In the data rows, 500 means zero.
Every row has a hidden score from 0 to 40. What is each row's score? 20 is about the middle. The score is a weighted sum of the row's numbers plus the product of two more (or one squared), each taken from its middle value.
array([227, 261, 359, 366, 212, 657, 755, 785, 785, 251, 779, 783, 779, 576, 237, 767, 782, 756,
       415, 453, 410, 587, 375, 367, 462]): 27
array([599, 602, 610, 618, 673, 611, 610, 607, 488, 616, 612, 609, 610, 507, 271, 610, 609, 610,
       543, 281, 600, 603, 606, 553, 553]): 18
array([381, 452, 470, 468, 492, 287, 328, 454, 455, 469, 285, 313, 351, 349, 436, 294, 362, 340,
       336, 392, 446, 447, 355, 357, 471]): 16
array([461, 447, 345, 316, 367, 463, 384, 298, 300, 305, 487, 388, 297, 295, 304, 495, 456, 347,
       324, 437, 470, 461, 653, 727, 736]): 16
array([412, 409, 428, 662, 664, 411, 411, 435, 631, 643, 381, 488, 659, 656, 486, 519, 544, 654,
       704, 649, 532, 533, 575, 698, 646]): 39
array([641, 610, 549, 528, 520, 618, 600, 601, 578, 530, 604, 599, 601, 598, 540, 598, 597, 599,
       593, 560, 639, 595, 609, 642, 645]): 18
array([494, 590, 651, 579, 487, 690, 737, 742, 724, 638, 736, 739, 741, 741, 720, 733, 739, 740,
       737, 715, 686, 731, 736, 727, 604]): 21
array([707, 713, 718, 655, 561, 728, 727, 634, 551, 625, 732, 726, 597, 547, 617, 729, 728, 702,
       598, 628, 722, 722, 726, 698, 614]): 22
array([493, 426, 423, 462, 506, 417, 409, 412, 414, 488, 413, 408, 411, 411, 472, 415, 408, 410,
       414, 563, 497, 433, 437, 534, 598]): 15
array([383, 378, 379, 381, 557, 379, 361, 344, 369, 506, 360, 331, 329, 327, 318, 316, 313, 326,
       306, 287, 312, 270, 275, 275, 310]): 16
array([587, 586, 504, 506, 539, 599, 597, 543, 537, 557, 591, 588, 552, 524, 540, 514, 513, 510,
       509, 517, 501, 502, 506, 509, 515]): 18
array([431, 423, 422, 337, 270, 432, 429, 431, 341, 265, 432, 429, 428, 373, 280, 429, 428, 435,
       513, 402, 386, 378, 420, 506, 360]): 19
array([600, 690, 510, 474, 473, 514, 577, 505, 464, 476, 483, 501, 445, 393, 479, 477, 477, 468,
       565, 566, 470, 471, 481, 559, 551]): 14
array([589, 591, 598, 587, 584, 601, 602, 565, 492, 527, 605, 607, 521, 522, 521, 602, 544, 522,
       518, 520, 590, 526, 519, 519, 519]): 21
array([754, 740, 424, 385, 449, 670, 624, 608, 467, 596, 558, 553, 560, 619, 662, 553, 542, 532,
       570, 660, 545, 525, 518, 577, 652]): 23
array([547, 548, 554, 547, 544, 556, 555, 558, 551, 551, 571, 560, 525, 530, 554, 586, 584, 492,
       414, 494, 579, 579, 509, 440, 312]): 25
array([343, 349, 572, 592, 564, 341, 352, 495, 550, 439, 518, 626, 509, 349, 342, 593, 530, 551,
       379, 336, 551, 521, 532, 377, 345]): 18
array([542, 586, 593, 562, 466, 487, 589, 594, 568, 516, 402, 453, 604, 540, 395, 395, 455, 637,
       603, 452, 387, 439, 632, 636, 626]): 19
array([475, 482, 502, 566, 565, 464, 481, 511, 558, 573, 483, 570, 631, 550, 530, 628, 637, 640,
       598, 546, 618, 632, 633, 582, 564]): 19
array([563, 565, 572, 564, 543, 573, 573, 576, 568, 531, 544, 570, 574, 560, 451, 455, 477, 490,
       487, 421, 441, 442, 448, 442, 424]): 19
array([461, 398, 408, 543, 549, 471, 462, 469, 492, 517, 480, 531, 549, 559, 609, 519, 551, 553,
       550, 563, 525, 545, 550, 550, 553]): 22
array([517, 517, 522, 518, 552, 524, 523, 526, 521, 555, 526, 522, 525, 534, 525, 574, 546, 575,
       600, 546, 680, 678, 680, 564, 539]): 19
array([482, 481, 476, 468, 479, 486, 486, 508, 559, 565, 488, 520, 575, 578, 576, 485, 561, 577,
       574, 575, 460, 554, 574, 573, 570]): 20
array([342, 333, 327, 335, 417, 338, 335, 403, 431, 488, 337, 335, 405, 478, 483, 334, 341, 447,
       476, 627, 323, 369, 477, 568, 592]): 20
array([419, 416, 430, 504, 491, 419, 416, 407, 512, 524, 419, 415, 396, 524, 543, 423, 423, 495,
       540, 541, 517, 532, 541, 542, 525]): 24
array([402, 407, 430, 428, 429, 409, 420, 436, 431, 431, 533, 589, 585, 492, 436, 594, 641, 643,
       629, 460, 574, 636, 640, 632, 455]): 19
array([365, 360, 360, 361, 477, 361, 357, 360, 364, 502, 371, 357, 360, 387, 601, 444, 406, 426,
       466, 569, 430, 425, 469, 477, 509]): 18
array([738, 746, 758, 744, 733, 759, 751, 754, 748, 750, 636, 433, 434, 628, 751, 391, 378, 379,
       401, 662, 374, 372, 376, 388, 610]): 21
array([491, 504, 567, 567, 521, 497, 560, 592, 584, 580, 497, 561, 591, 591, 590, 495, 511, 576,
       587, 592, 487, 488, 498, 549, 583]): 20
array([428, 535, 538, 466, 513, 596, 607, 609, 560, 550, 609, 607, 609, 597, 564, 606, 607, 608,
       604, 577, 569, 598, 604, 595, 536]): 19
array([387, 390, 467, 472, 418, 387, 413, 472, 471, 462, 468, 467, 473, 473, 466, 427, 469, 471,
       466, 487, 326, 372, 414, 389, 459]): 22
array([563, 565, 580, 724, 790, 573, 573, 576, 636, 807, 575, 572, 575, 669, 818, 579, 578, 598,
       784, 821, 496, 569, 715, 815, 803]): 20
array([525, 528, 530, 361, 182, 526, 535, 537, 516, 478, 518, 526, 533, 532, 532, 521, 520, 531,
       528, 530, 519, 523, 529, 529, 528]): 25
array([669, 675, 663, 572, 616, 682, 666, 422, 394, 523, 685, 635, 371, 359, 365, 686, 603, 388,
       355, 358, 661, 327, 510, 417, 406]): 30
array([527, 530, 488, 454, 454, 520, 539, 541, 458, 457, 523, 641, 693, 492, 465, 521, 652, 735,
       710, 662, 512, 545, 691, 707, 622]): 16
array([286, 279, 292, 539, 565, 277, 272, 285, 424, 374, 385, 279, 267, 310, 331, 467, 351, 257,
       270, 278, 361, 278, 267, 276, 287]): 20
array([525, 526, 511, 402, 458, 532, 533, 561, 543, 469, 498, 499, 578, 579, 546, 411, 458, 573,
       573, 524, 395, 399, 452, 485, 448]): 17
array([502, 515, 562, 701, 717, 511, 490, 483, 576, 730, 471, 402, 402, 435, 717, 425, 397, 399,
       402, 577, 433, 393, 396, 408, 484]): 17
array([678, 874, 861, 753, 685, 799, 935, 854, 769, 746, 719, 909, 890, 756, 672, 645, 533, 397,
       467, 632, 611, 358, 342, 354, 568]): 20
array([392, 351, 329, 377, 398, 314, 266, 540, 628, 541, 259, 298, 641, 659, 636, 254, 264, 554,
       638, 545, 279, 242, 263, 306, 318]): 35
array([599, 584, 545, 538, 535, 604, 600, 552, 542, 542, 427, 507, 587, 559, 561, 472, 458, 581,
       607, 608, 503, 499, 577, 608, 603]): 17
array([488, 495, 500, 495, 484, 488, 499, 503, 498, 475, 523, 464, 492, 478, 359, 548, 492, 362,
       343, 479, 542, 547, 547, 546, 549]): 18
array([426, 423, 425, 414, 329, 426, 422, 389, 416, 457, 428, 393, 410, 611, 616, 493, 577, 610,
       616, 617, 584, 607, 615, 614, 610]): 25
array([315, 316, 328, 321, 316, 322, 362, 370, 370, 346, 357, 367, 371, 397, 431, 357, 374, 410,
       440, 444, 321, 491, 616, 459, 447]): 25
array([801, 669, 440, 427, 428, 651, 571, 432, 428, 429, 635, 600, 446, 429, 431, 499, 398, 409,
       445, 444, 396, 379, 384, 495, 769]): 29
array([334, 402, 438, 436, 436, 327, 362, 437, 438, 440, 369, 334, 381, 456, 507, 391, 388, 391,
       392, 400, 384, 385, 389, 393, 398]): 20
array([421, 300, 260, 263, 270, 368, 267, 257, 262, 264, 372, 295, 258, 256, 263, 399, 423, 368,
       280, 292, 366, 462, 437, 348, 350]): 21
array([503, 496, 508, 514, 518, 509, 489, 575, 576, 574, 538, 558, 553, 514, 511, 544, 565, 508,
       501, 503, 535, 535, 502, 502, 502]): 18
array([623, 624, 610, 601, 616, 634, 563, 436, 434, 533, 470, 403, 421, 421, 405, 291, 361, 424,
       421, 427, 277, 310, 451, 462, 419]): 14
array([632, 628, 606, 594, 591, 647, 618, 607, 597, 596, 650, 619, 603, 573, 510, 648, 640, 588,
       563, 542, 641, 641, 617, 716, 695]): 18
array([490, 485, 439, 560, 563, 497, 495, 486, 511, 566, 498, 495, 491, 458, 526, 495, 493, 514,
       550, 521, 495, 517, 565, 562, 563]): 19
array([463, 388, 311, 397, 422, 465, 531, 547, 388, 424, 567, 677, 686, 519, 427, 588, 685, 681,
       497, 423, 431, 517, 495, 429, 427]): 32
array([482, 495, 608, 631, 623, 458, 457, 478, 637, 640, 459, 456, 461, 606, 668, 456, 456, 464,
       623, 668, 453, 457, 531, 654, 648]): 23
array([579, 634, 641, 583, 531, 587, 636, 571, 483, 479, 608, 615, 502, 481, 482, 716, 704, 506,
       477, 479, 715, 713, 592, 483, 480]): 30
array([624, 672, 585, 511, 510, 604, 629, 603, 516, 516, 535, 560, 631, 536, 460, 505, 514, 504,
       379, 367, 495, 496, 498, 428, 398]): 18
array([599, 610, 618, 608, 592, 707, 637, 625, 612, 600, 755, 741, 724, 651, 604, 753, 752, 752,
       661, 603, 742, 745, 725, 615, 596]): 21
array([500, 519, 538, 454, 442, 496, 442, 454, 429, 435, 544, 583, 475, 430, 463, 730, 776, 726,
       504, 565, 714, 770, 734, 585, 576]): 19
array([531, 500, 491, 516, 531, 504, 466, 468, 470, 529, 509, 472, 477, 505, 530, 631, 594, 529,
       533, 534, 629, 620, 537, 499, 477]): 21
array([755, 774, 787, 772, 754, 746, 792, 795, 778, 757, 563, 742, 778, 754, 598, 519, 544, 559,
       526, 506, 500, 517, 520, 505, 503]): 17
array([564, 566, 573, 513, 388, 574, 575, 572, 542, 448, 586, 585, 493, 485, 484, 546, 599, 555,
       542, 417, 383, 467, 496, 420, 385]): 27
array([317, 590, 648, 632, 631, 299, 447, 547, 531, 542, 415, 506, 528, 528, 527, 543, 527, 527,
       524, 525, 539, 524, 524, 525, 522]): 19
array([487, 471, 477, 478, 478, 482, 476, 552, 583, 511, 493, 480, 583, 600, 541, 494, 488, 535,
       563, 537, 546, 548, 547, 552, 555]): 21
array([481, 479, 482, 477, 435, 482, 482, 485, 481, 474, 480, 481, 484, 483, 465, 416, 473, 476,
       446, 331, 292, 313, 286, 269, 306]): 21
array([669, 673, 691, 676, 665, 473, 461, 603, 551, 521, 461, 472, 473, 633, 598, 482, 482, 483,
       540, 743, 475, 476, 480, 497, 714]): 24
array([586, 648, 667, 769, 556, 650, 670, 680, 803, 670, 554, 641, 608, 658, 486, 442, 465, 479,
       475, 450, 435, 458, 471, 474, 455]): 29
array([380, 375, 368, 242, 235, 399, 385, 360, 237, 227, 405, 401, 343, 318, 247, 403, 402, 406,
       459, 383, 395, 396, 397, 454, 355]): 19
array([247, 549, 648, 546, 247, 421, 675, 677, 673, 407, 468, 611, 608, 672, 412, 320, 602, 612,
       585, 237, 352, 395, 416, 386, 234]): 27
array([653, 666, 669, 671, 682, 578, 675, 492, 511, 688, 663, 691, 507, 541, 700, 634, 690, 712,
       703, 703, 605, 601, 643, 623, 691]): 18
array([625, 491, 485, 524, 655, 549, 479, 481, 482, 632, 581, 480, 480, 488, 623, 673, 561, 491,
       474, 483, 679, 660, 484, 471, 473]): 19
array([596, 795, 810, 663, 554, 696, 803, 727, 727, 572, 450, 468, 433, 524, 571, 405, 403, 421,
       456, 514, 400, 399, 425, 446, 450]): 13
array([490, 489, 494, 542, 484, 495, 465, 236, 404, 503, 495, 394, 086, 165, 505, 494, 493, 618,
       699, 580, 487, 567, 746, 745, 702]): 17
array([536, 461, 464, 455, 458, 612, 468, 409, 383, 391, 516, 424, 377, 375, 379, 436, 422, 376,
       370, 374, 428, 429, 403, 381, 392]): 19
array([550, 517, 444, 432, 510, 554, 440, 421, 419, 428, 554, 437, 419, 419, 429, 456, 489, 430,
       422, 471, 364, 402, 539, 540, 551]): 20
array([477, 508, 505, 480, 476, 546, 533, 503, 517, 481, 553, 523, 485, 537, 486, 548, 549, 548,
       524, 482, 508, 584, 572, 487, 481]): 21
array([571, 573, 580, 573, 575, 563, 580, 583, 575, 576, 564, 551, 527, 550, 546, 570, 566, 552,
       541, 542, 565, 569, 548, 541, 540]): 18
array([693, 801, 817, 800, 762, 696, 822, 826, 808, 784, 404, 792, 819, 814, 734, 188, 307, 479,
       663, 675, 437, 354, 564, 666, 662]): 21
array([418, 536, 571, 563, 526, 420, 570, 577, 570, 570, 405, 563, 576, 575, 569, 419, 477, 550,
       540, 457, 417, 420, 429, 431, 431]): 20
array([479, 474, 247, 245, 253, 501, 532, 260, 245, 247, 497, 497, 448, 281, 276, 503, 498, 604,
       555, 484, 604, 624, 659, 493, 477]): 17
array([474, 472, 471, 453, 465, 477, 474, 443, 433, 435, 478, 473, 438, 434, 446, 477, 475, 470,
       449, 625, 478, 480, 502, 510, 614]): 17
array([729, 702, 544, 538, 610, 745, 527, 434, 432, 506, 692, 469, 430, 430, 470, 445, 438, 430,
       427, 442, 427, 428, 431, 434, 438]): 18
array([569, 571, 615, 728, 628, 578, 577, 587, 712, 619, 580, 577, 579, 593, 451, 568, 554, 475,
       309, 300, 465, 455, 394, 302, 310]): 21
array([695, 696, 627, 588, 565, 715, 713, 638, 600, 599, 712, 663, 574, 607, 605, 438, 428, 593,
       602, 603, 372, 498, 590, 596, 572]): 20
array([729, 739, 751, 737, 717, 720, 755, 759, 742, 693, 432, 589, 661, 656, 626, 385, 397, 405,
       465, 563, 391, 587, 507, 484, 490]): 15
array([258, 293, 496, 461, 417, 246, 305, 473, 456, 452, 243, 259, 423, 444, 437, 241, 257, 421,
       437, 440, 233, 241, 407, 441, 444]): 19
array([329, 295, 353, 531, 391, 385, 312, 455, 514, 386, 509, 532, 548, 422, 383, 515, 517, 514,
       417, 378, 501, 506, 499, 395, 385]): 24
array([678, 611, 388, 589, 678, 567, 572, 461, 630, 634, 497, 583, 565, 593, 353, 643, 560, 681,
       543, 336, 696, 695, 700, 676, 516]): 31
array([539, 501, 405, 404, 506, 548, 525, 419, 420, 526, 562, 593, 590, 554, 544, 619, 624, 619,
       609, 488, 619, 621, 621, 617, 494]): 19
array([375, 360, 361, 365, 521, 372, 358, 361, 367, 530, 460, 367, 367, 424, 579, 588, 555, 517,
       529, 601, 587, 585, 449, 572, 597]): 17
array([497, 443, 447, 462, 470, 455, 445, 468, 498, 498, 453, 450, 472, 504, 509, 451, 459, 502,
       503, 505, 444, 473, 502, 504, 504]): 19
array([461, 461, 375, 163, 159, 484, 534, 533, 442, 196, 541, 548, 551, 551, 519, 546, 548, 550,
       546, 542, 530, 542, 546, 545, 479]): 21
array([306, 300, 328, 354, 309, 297, 298, 546, 634, 364, 296, 294, 359, 501, 447, 293, 293, 313,
       493, 438, 286, 287, 300, 413, 421]): 23
array([548, 549, 556, 558, 554, 556, 556, 561, 558, 562, 455, 507, 473, 452, 561, 347, 486, 463,
       445, 559, 505, 554, 560, 558, 561]): 14
array([329, 325, 417, 467, 442, 322, 319, 357, 590, 553, 322, 339, 405, 470, 514, 356, 464, 476,
       471, 458, 591, 471, 474, 475, 464]): 30
array([443, 429, 311, 304, 310, 443, 441, 335, 305, 306, 443, 449, 360, 305, 310, 494, 555, 572,
       497, 500, 584, 590, 594, 592, 585]): 15
array([641, 646, 655, 643, 634, 657, 658, 659, 593, 538, 672, 656, 649, 522, 504, 678, 569, 522,
       552, 522, 626, 524, 513, 487, 635]): 19
array([470, 471, 469, 396, 369, 476, 474, 478, 464, 482, 465, 430, 470, 489, 551, 459, 382, 462,
       408, 390, 648, 551, 602, 371, 370]): 23
array([594, 597, 607, 566, 531, 606, 592, 457, 439, 443, 607, 476, 435, 476, 513, 602, 404, 467,
       560, 566, 608, 429, 484, 565, 563]): 19
array([353, 348, 349, 346, 352, 348, 348, 433, 364, 347, 428, 479, 592, 475, 351, 580, 487, 580,
       520, 394, 415, 223, 396, 482, 439]): 22
array([562, 545, 582, 643, 667, 471, 464, 439, 240, 556, 465, 462, 462, 313, 320, 463, 462, 462,
       337, 383, 481, 462, 450, 415, 418]): 26
array([376, 366, 372, 266, 278, 361, 362, 368, 267, 274, 350, 359, 367, 374, 437, 472, 449, 490,
       600, 744, 758, 758, 763, 762, 751]): 17
array([462, 458, 454, 418, 303, 461, 435, 434, 431, 409, 431, 422, 431, 432, 433, 387, 388, 421,
       427, 431, 379, 380, 408, 430, 436]): 22
array([571, 441, 587, 599, 637, 591, 451, 548, 602, 663, 608, 593, 563, 597, 610, 624, 658, 660,
       646, 606, 632, 654, 659, 653, 602]): 19
array([396, 281, 268, 269, 276, 283, 264, 270, 253, 245, 366, 275, 288, 230, 235, 676, 610, 285,
       224, 229, 553, 671, 347, 232, 245]): 30
array([363, 371, 524, 532, 535, 357, 356, 424, 188, 206, 357, 354, 375, 155, 161, 358, 372, 428,
       360, 351, 493, 542, 560, 493, 403]): 29
array([578, 500, 392, 561, 576, 580, 579, 654, 691, 634, 557, 556, 693, 745, 733, 551, 554, 704,
       741, 737, 521, 528, 709, 733, 697]): 23
array([561, 563, 569, 569, 637, 574, 571, 575, 586, 611, 579, 590, 604, 623, 623, 565, 622, 625,
       622, 622, 499, 614, 622, 620, 614]): 18
array([516, 473, 479, 465, 459, 595, 547, 564, 543, 469, 595, 564, 566, 564, 474, 480, 566, 565,
       545, 379, 352, 384, 426, 385, 364]): 22
array([312, 309, 361, 585, 560, 304, 336, 446, 493, 435, 303, 323, 388, 379, 405, 301, 304, 292,
       293, 420, 293, 306, 289, 306, 432]): 19
array([492, 497, 627, 715, 706, 497, 514, 605, 658, 662, 497, 495, 598, 602, 600, 490, 437, 568,
       595, 595, 483, 426, 440, 525, 540]): 21
array([448, 476, 493, 719, 723, 561, 563, 546, 692, 739, 557, 564, 563, 707, 748, 494, 655, 720,
       743, 748, 655, 751, 765, 748, 733]): 21
array([378, 359, 358, 358, 361, 378, 394, 394, 366, 360, 400, 409, 439, 441, 364, 395, 408, 428,
       419, 358, 370, 372, 367, 353, 357]): 21
array([412, 414, 540, 561, 538, 411, 410, 435, 488, 481, 410, 408, 407, 433, 470, 381, 383, 368,
       375, 434, 455, 405, 360, 364, 382]): 18
array([448, 485, 495, 491, 491, 500, 495, 498, 494, 495, 538, 496, 497, 497, 498, 553, 511, 497,
       493, 498, 327, 464, 534, 521, 539]): 22
array([525, 646, 519, 470, 472, 394, 436, 450, 475, 480, 384, 415, 476, 511, 613, 412, 458, 481,
       610, 652, 467, 469, 477, 602, 643]): 19
array([565, 526, 530, 524, 504, 581, 527, 529, 525, 493, 507, 498, 501, 495, 482, 498, 497, 499,
       494, 480, 491, 491, 496, 496, 482]): 18
array([464, 439, 454, 455, 459, 475, 443, 393, 406, 461, 464, 490, 445, 427, 464, 512, 515, 512,
       463, 462, 502, 509, 507, 465, 464]): 19
array([510, 540, 537, 517, 515, 565, 564, 540, 521, 521, 569, 564, 561, 532, 530, 569, 564, 565,
       561, 669, 578, 564, 568, 619, 722]): 19
array([505, 505, 507, 476, 461, 531, 514, 519, 456, 311, 566, 512, 470, 400, 304, 564, 486, 304,
       294, 296, 557, 526, 312, 298, 308]): 19
array([537, 539, 598, 639, 633, 545, 545, 593, 638, 637, 551, 558, 617, 449, 431, 635, 643, 537,
       448, 454, 645, 644, 521, 397, 405]): 15
array([264, 293, 606, 660, 653, 248, 250, 429, 642, 664, 259, 337, 377, 395, 597, 331, 375, 376,
       373, 414, 375, 369, 373, 377, 394]): 22
array([522, 532, 541, 502, 469, 535, 540, 545, 458, 416, 536, 528, 444, 412, 413, 524, 515, 414,
       406, 409, 494, 490, 414, 409, 414]): 22
array([258, 396, 419, 417, 417, 269, 415, 420, 419, 420, 469, 436, 419, 419, 420, 525, 511, 423,
       405, 389, 441, 515, 498, 372, 364]): 23
array([611, 512, 311, 303, 309, 381, 607, 528, 311, 305, 353, 681, 640, 334, 377, 437, 472, 376,
       484, 515, 469, 481, 391, 512, 517]): 25
array([481, 487, 482, 472, 439, 463, 516, 488, 475, 447, 447, 527, 531, 525, 460, 444, 505, 532,
       516, 443, 467, 445, 449, 442, 439]): 19
array([688, 652, 615, 606, 633, 707, 697, 639, 625, 673, 711, 704, 690, 545, 442, 689, 442, 448,
       374, 251, 626, 147, 198, 387, 291]): 21
array([468, 466, 470, 477, 524, 471, 469, 479, 496, 498, 470, 461, 484, 497, 499, 431, 369, 376,
       452, 495, 368, 355, 359, 385, 492]): 21
array([571, 571, 568, 560, 556, 512, 468, 521, 560, 564, 390, 384, 391, 497, 568, 384, 383, 384,
       415, 562, 376, 377, 381, 422, 544]): 18
array([552, 494, 660, 670, 664, 600, 615, 624, 599, 509, 612, 619, 621, 617, 396, 646, 619, 620,
       613, 390, 674, 612, 592, 519, 228]): 24
array([514, 490, 439, 417, 417, 513, 395, 385, 401, 417, 538, 404, 385, 403, 418, 546, 519, 403,
       393, 406, 538, 480, 392, 395, 403]): 20
array([391, 393, 524, 705, 690, 380, 378, 395, 617, 618, 380, 377, 388, 690, 765, 379, 379, 439,
       758, 785, 493, 534, 732, 781, 770]): 25
array([607, 441, 364, 387, 658, 530, 362, 354, 357, 454, 509, 377, 354, 350, 278, 514, 477, 294,
       252, 214, 508, 477, 222, 213, 226]): 15
array([627, 620, 498, 455, 458, 641, 585, 459, 453, 460, 644, 584, 458, 461, 486, 633, 528, 475,
       530, 472, 564, 370, 371, 537, 617]): 24
array([508, 436, 562, 558, 554, 527, 401, 532, 559, 561, 518, 438, 420, 498, 554, 478, 426, 459,
       523, 552, 395, 371, 503, 548, 549]): 21
array([601, 560, 575, 607, 610, 540, 514, 519, 598, 611, 526, 512, 515, 569, 694, 568, 520, 528,
       676, 689, 629, 630, 706, 712, 603]): 19
array([541, 429, 185, 161, 171, 558, 513, 302, 168, 161, 557, 568, 614, 403, 166, 548, 616, 634,
       591, 182, 351, 486, 583, 425, 180]): 33
array([586, 586, 460, 285, 288, 598, 598, 559, 315, 290, 601, 597, 539, 426, 421, 595, 577, 464,
       569, 582, 492, 468, 410, 576, 580]): 23
array([618, 610, 581, 572, 568, 633, 625, 587, 577, 577, 641, 633, 601, 564, 576, 637, 632, 542,
       296, 486, 625, 625, 576, 369, 516]): 23
array([523, 524, 530, 524, 522, 398, 462, 530, 519, 501, 564, 624, 579, 412, 396, 588, 613, 473,
       385, 388, 575, 582, 454, 389, 394]): 18
array([690, 645, 384, 444, 523, 534, 527, 524, 531, 534, 529, 526, 530, 538, 538, 538, 529, 539,
       535, 536, 623, 543, 545, 548, 563]): 17
array([655, 666, 695, 688, 668, 602, 620, 650, 641, 692, 596, 599, 639, 644, 695, 593, 593, 597,
       619, 686, 586, 586, 579, 655, 664]): 17
array([703, 721, 473, 444, 444, 513, 619, 485, 446, 447, 628, 661, 625, 460, 451, 584, 664, 680,
       683, 590, 581, 673, 681, 738, 756]): 15
array([601, 685, 696, 661, 440, 626, 700, 704, 673, 447, 527, 652, 669, 527, 451, 494, 492, 440,
       414, 484, 486, 567, 724, 547, 493]): 28
array([399, 396, 413, 586, 609, 397, 398, 518, 608, 622, 390, 385, 559, 576, 576, 589, 396, 527,
       570, 571, 545, 351, 357, 520, 536]): 30
array([605, 440, 401, 395, 425, 621, 449, 387, 387, 607, 632, 572, 473, 659, 821, 631, 629, 691,
       832, 836, 623, 624, 643, 824, 816]): 28
array([166, 161, 198, 208, 217, 144, 142, 193, 210, 215, 184, 231, 235, 314, 405, 431, 437, 425,
       354, 428, 435, 436, 439, 422, 611]): 26
array([463, 363, 275, 276, 284, 457, 425, 289, 279, 288, 367, 370, 431, 390, 421, 357, 359, 425,
       420, 423, 404, 415, 422, 423, 427]): 20
array([349, 341, 292, 286, 293, 344, 336, 288, 280, 279, 361, 327, 257, 238, 244, 377, 353, 238,
       232, 237, 426, 386, 233, 239, 252]): 18
array([441, 410, 408, 411, 487, 412, 416, 409, 410, 484, 430, 413, 409, 426, 500, 501, 469, 467,
       453, 447, 502, 503, 506, 480, 470]): 18
array([605, 609, 619, 610, 604, 475, 485, 602, 611, 601, 388, 378, 460, 575, 566, 376, 331, 355,
       551, 562, 379, 330, 382, 553, 558]): 17
array([637, 629, 637, 631, 718, 697, 635, 637, 598, 671, 630, 529, 565, 623, 626, 627, 527, 606,
       625, 625, 727, 624, 619, 623, 617]): 17
array([449, 483, 557, 551, 533, 464, 537, 561, 554, 535, 468, 517, 546, 539, 486, 461, 462, 456,
       463, 469, 454, 454, 458, 454, 451]): 18
array([386, 458, 527, 546, 507, 415, 417, 435, 523, 379, 415, 413, 425, 330, 257, 411, 414, 376,
       252, 248, 256, 261, 249, 250, 262]): 17
array([599, 542, 567, 560, 552, 420, 424, 553, 564, 561, 397, 395, 526, 570, 568, 443, 452, 555,
       562, 563, 553, 555, 561, 561, 559]): 17
array([683, 647, 689, 531, 490, 536, 523, 536, 594, 473, 524, 520, 523, 543, 475, 523, 520, 522,
       498, 470, 512, 507, 498, 472, 472]): 17
array([347, 527, 696, 688, 675, 359, 525, 601, 683, 688, 439, 523, 528, 615, 577, 440, 520, 518,
       401, 345, 441, 458, 393, 342, 346]): 22
array([417, 422, 677, 696, 687, 475, 463, 676, 701, 701, 497, 511, 676, 693, 690, 495, 513, 676,
       677, 675, 540, 629, 679, 522, 512]): 22
array([476, 475, 476, 510, 489, 480, 476, 433, 514, 518, 462, 432, 418, 523, 520, 354, 368, 436,
       501, 493, 397, 374, 440, 487, 490]): 23
